The same turns and mirrors carry the whole set onto itself, and each row onto the other rows of its family. Which rows share a family with each named row? Give them in list order.
These 36 rows form 6 families of 6 rows each.
Zabib:   7  -6   7   1  23  20   4 -16  25   2  12
mikad:  -9   9 -15  -1   2 -18 -18  -7  25 -33   1
nusa:  10  18  -9   4  17   4 -16  28   8  -5 -22
pem:   7  14 -16   4  13   6  -7  26   6  -9 -26
fek: -30  -8 -15  27  13   1 -20  27   1 -10  14
Vok:  13  17 -10  16  15  -5 -15  25  16  -6 -16
bonu: -18   2 -24 -13  15 -14  -4  -2  19 -33 -10
tif: -36 -10 -19  24  17   3 -13  27   2 -11   8
Sinap: -33  -7 -27  23  12   2  -1  25  -1  -5   8
Lef:  13  15  -5  12  12   0 -10  19  13  -9 -27
geboz:  -5 -32  15   5   0 -18  -7 -12   4   2   3
nuseb:   0  -8 -17  -2  17   6 -45  -2 -13  16  14
sal:  -4  -2 -27   1  21   3 -41   5  -3  21  15
Fozi:   7   9   5 -16   8  21   9 -13   6  -3  14
febek: -15   2 -24 -16  13 -14 -11  -1  17 -37   1
gagur:  16   7   5  -8  11  23   0 -19   7  -9  14
Tuvuf:   8   6 -10   4  -4   5 -28  23  16 -16 -22
duk:  -1  -9 -26   8  19   4 -36  -2  -2  28   9
rak: -17 -35   8   5  -5 -13  -9 -13  -2   6   6
supi: -16   6 -16 -14  15 -16   4  -3  21 -32   1
guf:  -5  -3 -28   0  17   4 -43  -1  -9  19   7
vigol: -11 -32  12  -2   0 -13 -11 -15  -9   2   9
pusu:   0 -12 -36  -3  17   5 -21   3 -21  17  11
bamo: -27  -7 -19  16  17   6 -14  21 -24 -16  13
kozur:   3  -4 -21   2  14   4 -37  -2  -6  26  15
bedet: -14  -2 -19 -10  11 -14   2 -10  18 -37  -1
Zes: -31 -12 -17  23  13   7  -7  27  -2  -3  19
Pibul: -12 -35   9  15   5 -11 -15 -17   6   3   4
Lukek:  11   1  10  -6   4  25  -2 -16   4  -2  21
zun: -36 -12 -21  27  11   8 -15  20   0  -3  14
tolaz:  -8 -33  12   6  -2 -11  -3 -18  -1  -2   0
mosi: -18  -3 -16 -19   5  -6  -7  -9  14 -38  -7
Tib: -18 -21  16   0  13 -14   3 -11   6  16   5
mefes:  17  16  -8   3  14  -3  -9  22   9 -11 -23
semu:  10  -1   5  -9   4  27  -5 -23  10 -10  11
Toz:   5   2   4  -5   9  29   5 -20   5  -1  18

Which other rows belong to the same family as guf? Lef, geboz, febek, Zes, Toz
Which other rows belong to the same family as bedet? nusa, tif, gagur, rak, kozur
Which other rows belong to the same family as Vok? Sinap, nuseb, Fozi, Pibul, mosi
Which other rows belong to the same family as duk? pem, fek, supi, vigol, semu

The same turns and mirrors carry the whole set onto itself, and each row onto the other rows of its family. Which rows share a family with each named row? Give them in list order.
These 30 rows form 5 families of 6 rows each.
Tikef:   2 -29  -2  22  17 -10 -17 -32  25  16 -20 -20  -1 -28
ruvi:  11   8  11  10  -3  46 -18 -28   3 -10 -27   6  34 -12
Susof:  13 -18   3  20  23  -2 -23 -27  41  19  -9 -12  -1 -20
poga:  -8 -20   5  11  26  -4 -13 -19  19  30 -17 -22  25 -23
fum:  26   4   6  11   9  50 -12 -21   5  -7 -24   0  22 -12
Bolef: -14   5  17 -21 -25  18 -10 -36  12  30 -40  11  -7 -27
kir:   8 -16   2   8  -1  58 -20 -11   6   6 -39 -10  23 -15
gen:   6 -23   7  23  11 -12 -19 -30  36  24 -15 -22   8 -25
niri:   5   7  23 -16 -24   4  -4 -35  19  25 -27  18 -15 -17
liv:  -3  -5  16 -21 -24  11  -5 -29   9  35 -45  -1  -7 -38
ges:  11 -12  10  19  22  -8 -13 -21  40   7  -7 -18   5 -23
Sades:  -2 -12   1  11  28  -4 -23 -26  21  37 -12 -11  23 -17
dit:   2  -9   7  17  13 -16 -19 -29  27  29 -11 -19  24 -22
zifa:   0  -3   0  15  21 -19 -18 -32  16  17 -11 -11  22 -21
Beb:  11  16  20 -18 -26   2  -4 -29  23  17 -31   8 -12 -33
siso:  10   6  16   6   5  45 -21 -18  -7   0 -32   6  30  -5
Nuge:  18 -18  16  15   0  54 -20 -19   9  -9 -38  -1   2 -11
lese:   2 -12   0  32  16  -6 -14 -28  34  14  -9 -19   5 -26
lifet:  -3   9  19 -17 -27  16 -10 -36  24  16 -35  14 -19 -26
gofor:   0  19  19 -11 -24  -1  -1 -30  23  19 -35  17  -4 -23
Zet:  22   8   6   9  -2  47 -21 -12  17 -11 -25  -2  22 -11
bel:  18 -11  14   6   1  59 -14 -20  11  -5 -40 -15  13 -13
meko:  10 -22   8  17  -7  57 -17 -30  10  -8 -38  -2  15 -19
vomo:  -7   3  27 -20 -17  15  -5 -36  12  38 -41  17   5 -30
nos:  10   0  31 -12 -23  14  -5 -36  31  19 -36  17 -18 -31
gukas: -10 -12  14  -9 -26  11   0 -30  18  33 -51   7 -13 -30
tafug: -10  -9  -1  27  19  -6 -15 -26  19  26 -12 -18  22 -25
duv:  19 -15   4  12   8  58 -12 -21   1   1 -33  -6  18 -16
tov:  17   9  16   1   3  52 -14 -20   5  -4 -33  -9  28  -9
vemoz:  -5 -10  21 -17 -24  10  -5 -35  11  37 -37  12 -14 -21

Which other rows belong to the same family as Tikef? kir, zifa, Zet, vomo, nos
Which other rows belong to the same family as Nuge? poga, ges, siso, gofor, gukas
Which other rows belong to the same family as lese? niri, bel, tafug, tov, vemoz

The same turns and mirrors carry the whole set onto itself, and each row onto the other rows of its family. Which rows share a family with each named row? Give them in list order.
These 40 rows form 5 families of 8 rows each.
Mape:   6   0  27  -9  -4   1 -35  13  17  -5   8
Razi:  21 -16  -6  19   9  17  -8  -3   3 -29   0
Bepel:   8  10  -3  -8  24 -14 -35   6   8 -39  19
tusim:  12  -4 -13 -20   8 -10   7   3 -14 -10  13
Mal:  -3  27 -24  26  26   6  -1   2 -16 -21   8
gib:  -2  38   1  -8  18  -9 -23  12   4  14  30
Sudal:   6  32   6  37  14   9 -41   4   8  -3  11
midad:  17 -12   3  24   5  22 -15  -2  -1 -29  -5
roz:  14 -19  -4  14   9  18 -11  13  -3 -20 -14
fota:  10  21  -1  -5  24 -16 -32   6   5 -39  18
zigez:   9 -11  -2 -24  12  -2   4   8 -18 -11  10
Magav:   7  26  10  32  18  18 -39   8  18  -5  16
Zatub:  10  14   7   2  16 -20 -33  11   4 -40   3
tar:   7  -6  33   5   5  -3 -27  18  14   8  11
vep:   3  28  12  37  22  23 -30  11   7 -13   4
sem:   0  -8  -5 -19   5 -21  -3   7 -16  -3  12
Ver:  11  -3  -6 -25  11  -6   9   6 -11  -6  17
Pul:  -5  37   2  -7  14  -7 -16   6  -2  15  33
boba: -11  38  12   4  18 -15 -20   5  -6   4  31
gar:  8  0 -2 16  1 25  0  4 -1 24 11
nalet:  11  27 -29  18  33   3  -5   0 -16 -14  16
Nuku: -3  0  2 18  7 23  8 11 -4 21  7
Buzo:   8  21 -22  22  30   7  -2  -2 -27  -9  14
Zusag:  -7   5   0  17  11  22   1   7 -13  24  14
Nak:   8  29 -29  20  27  12  -6   1 -16 -14  11
Poguz:   1  27  14  38  17  14 -30  14  18  -7   7
kesil:  -2  33   2 -11  20 -15 -23  14  -8  14  27
vagef: 11 12 -2 19  2 22  4  3 -1 24 10
Naku:  11 -16  -3  18   7  13 -12  10   6 -31 -11
vani:   4  11  -6  -1  25 -13 -38   4  -4 -41  14
Sezit:   8  -5  24  -7  -6   6 -26   9  23  -1  13
Napun:  -3  -8 -11 -17  12 -15   6   8 -14 -11  12
pir:   9  25   1  36  15  14 -40   3  18  -9  13
saz:  -4  25 -26  14  21   4  -5   0 -24 -24   5
visuf:   1  18   1   3  21 -24 -31  11   7 -38  11
viru:  11  -8  26  -9  -2  -3 -26  10  20  -1  18
kofo:   1  -8  27  -5   2  -8 -23  20  19   3  10
Gez: 11  9 11 14  1 21  2  8 -6 26  8
valen: -13  35   6   2  21 -15 -12  11  -3  13  29
Vife:  25 -15  -5  19  11  16 -16   5   6 -30  -4

Which other rows belong to the same family as midad? Mape, Sudal, zigez, Buzo, kesil, vani, Gez
Which other rows belong to the same family as Nuku? Mal, Poguz, Naku, Napun, visuf, kofo, valen
Which other rows belong to the same family as Razi? Bepel, gib, Ver, nalet, vagef, Sezit, pir
Which other rows belong to the same family as saz? roz, Zatub, tar, vep, sem, boba, Zusag

The same turns and mirrors carry the whole set onto itself, and each row onto the other rows of its family. Which rows share a family with each named row? Give them in list order.
These 36 rows form 6 families of 6 rows each.
buru:  -1 -11  -1 -14   3  22  11   3  10  -3  19  24  14 -10  36 -13 -32   7   6
kidad: -24   6   5  -5   9 -19  22  -9  -6 -12  -8  -7  -8   2 -15  26  -8 -14 -21
filen:  17   3  15   3   4  11   0  -2  -1   0 -17  13  10   8  38   0  -1  16  26
Lutez: -32   0 -18   4  17  -2 -26   6  -1  -4  -7 -17   8  -3 -14  13  -4 -20 -14
fasas:  22 -13   3  -6 -27  18 -15  -3   1   0  23  11   9 -16  16  -2   3   9  16
guvid:  22 -12 -23  -9 -18  31  -7  17   6  -4   5  12   7  13  11 -14   3  16   5
guvim: -26  -9   2  -7  29  -6  -5  17 -16 -11  -9  -7   2  14 -19   3 -12  18 -31
Noral: -35   0  21  -5   4  -2   8   9  -7  -1  12   0  18   7 -24  13 -19   0 -33
mabe: -19  -5  -5   5   4 -24   6 -21   0   0  17 -20   2  -7 -26   4 -11 -10  -6
Fese:  12 -23  10  -6 -11   3 -25  15  -4   4  -3  15  -7   1  22 -13  -2  -1  25
Kanu: -19 -16  -4  -2  24  -6 -11   3  -9  -2  10 -22   6   7 -29 -13 -13  18 -21
suze: -23  -4  -7  14  23 -15 -17   2 -17 -13   1  -6  28  -5 -15  15  -3  17 -22
femid:  23  -8 -19 -14 -18  36   4  17   6  -7  -2  11   2  15  14  -5   6  13  -1
ruduf:  27  -3  -7  -2 -20   2   6 -13   7  -2  16  11  -6   0   8 -21  -9  21  16
Tutoz: -15  -9   4 -14  22   5  11  -1  -9  -7  -2 -28  -4  10 -27   0  -6  11 -33
lezop: -15 -16   5  24  12  -5  20  -6  13   2 -20 -13  27  -8  -5   3 -20 -11 -24
pebeb: -10  -5  -6   8  15  -2  -2 -19  -9  -7  12 -30  23 -10 -24   9   3   9 -22
raru: -33  -1  -4  10  14 -36  -8   3 -10  -9   1   8   6   1 -14  14 -18  -3  -8
besos: 20  0 12  6  1 10 -5 -8  3  5 -7  6 12  5 33 -9 -2 16 32
beni:  22 -21  14 -15 -17  15  -5   0   1   6  -1  -2 -15  -1  18 -10   5 -10  20
Ladez:  13 -15  19 -17 -10  12  -6  16  -6  -3 -18  16 -17   5  28   3   3  -6  12
Sapa:  22  -3  14 -18 -25  27   5   1  -2  -9   2  16  -1 -11  24  17   8   3   1
supu:  24   7   4 -13 -16  10  26  -5   2 -13  -8  21 -16   7  19   1  -4  17   0
Lupul: -26   0 -16   0  14   4 -17  -2   3  -3  -4 -27   5  -5 -17  13  -1 -24 -15
Femi:  13   1  -5   1 -11  -8  -4  10  -3 -12  -2  39  -4   8  21  -9 -14  28  11
mapa: -35  -4  16   0   4  -6  -1   7  -6   3  21  -1  23   4 -27   4 -22   2 -27
kov: -19 -15   5  26  14  -9  15   0  11   0 -23  -5  28  -7  -2   4 -22  -9 -24
guri: -16   4   3   1  21   0   9  -5 -16 -17 -11 -15  16  -3 -13  29   5   8 -35
bes:  23   3  16   0   0  16   7 -12   4   2 -12   3   8   6  34  -3   2  12  25
Koni: -30  -2  19  -5   1   1  10   0  -3   3  21 -10  18   4 -29   6 -18  -3 -31
Tuful:  11  -7   7  -6 -20  11 -19  17  -8  -9   4  35   9  -9  28  12   0  13   9
fazus:  17  -9 -21 -10 -14  30  -6  25   2  -9  -4  21   5  16  16  -6   2  17   1
Sesi: -17 -17   3  29  13 -10  12  -4  13   3 -16 -10  30  -9  -6  -2 -22  -9 -20
kab:  -1  -8   2 -17   3  25  17   5   9  -5  13  25  11  -9  38  -7 -30   6   1
tiv:   3  -9   1 -17   1  27  18  -1  12  -3  18  18  11 -11  35 -11 -29   4   3
Geku: -30   3 -13  -2  17   4 -15   5  -1  -7 -14 -19   3  -2 -11  20  -1 -23 -20

Which other rows belong to the same family as mapa? filen, Noral, besos, bes, Koni
Which other rows belong to the same family as Kanu? guvim, Fese, Tutoz, beni, Ladez
Which other rows belong to the same family as Sesi? buru, lezop, kov, kab, tiv

The same turns and mirrors carry the whole set onto itself, and each row onto the other rows of its family. Which rows share a family with each named row? Give them in list order.
These 15 rows form 3 families of 5 rows each.
X:  11  37  35  -8  -1  21  10  -2  -2  25 -21 -10  36  11 -13
L:  -2  12  30  19  38  -2  -4 -29   6  -7 -16  12  11  -1  -5
N:  11  23   5 -17  -8  -2  15  13 -21   1 -33 -26  18 -21 -19
C: -12  22   9 -15 -14  14   8 -14  -8   1 -30 -30  32   5 -23
J:   8   0 -12   6 -18  20  17 -42  -9   7 -10 -21  10  -6 -16
E:  19  13   4  -5 -28  24  19   5 -12   7 -10 -25  21  -9 -15
A:   4 -14  -4  32  20   9   1 -29  -8  -8  -3  -9   3 -19  -9
R:  28  -6  14  34  15  -4 -12 -23   8  10 -13  15  18 -18   2
P:   6  17  35  21  31   2 -16   2   3  16 -24   4  41  -1  -7
B:  28  -7  -5  29  21  -5  -3 -26 -15  25 -23 -10  12 -34  -6
G:  23  14 -25  -4 -14 -14  14 -29 -13  15 -23   0  13  -9 -19
S:  23  -3 -20  17 -16   0   9 -12  -4  -3   2   7  12  -7 -13
U:  -4  23  49  -6  14  10  -3 -16   5   2 -40 -18  24  -6  -6
Z:  20  40  42 -11  20   6  17 -10 -10  24 -30  -7  11 -11  -7
M:   6  24  11  19  51  -9   0  -6 -16  18 -17   7  22  -6 -16

Which other rows belong to the same family as E? X, R, P, S
Which other rows belong to the same family as B? N, G, Z, M
Which other rows belong to the same family as L? C, J, A, U

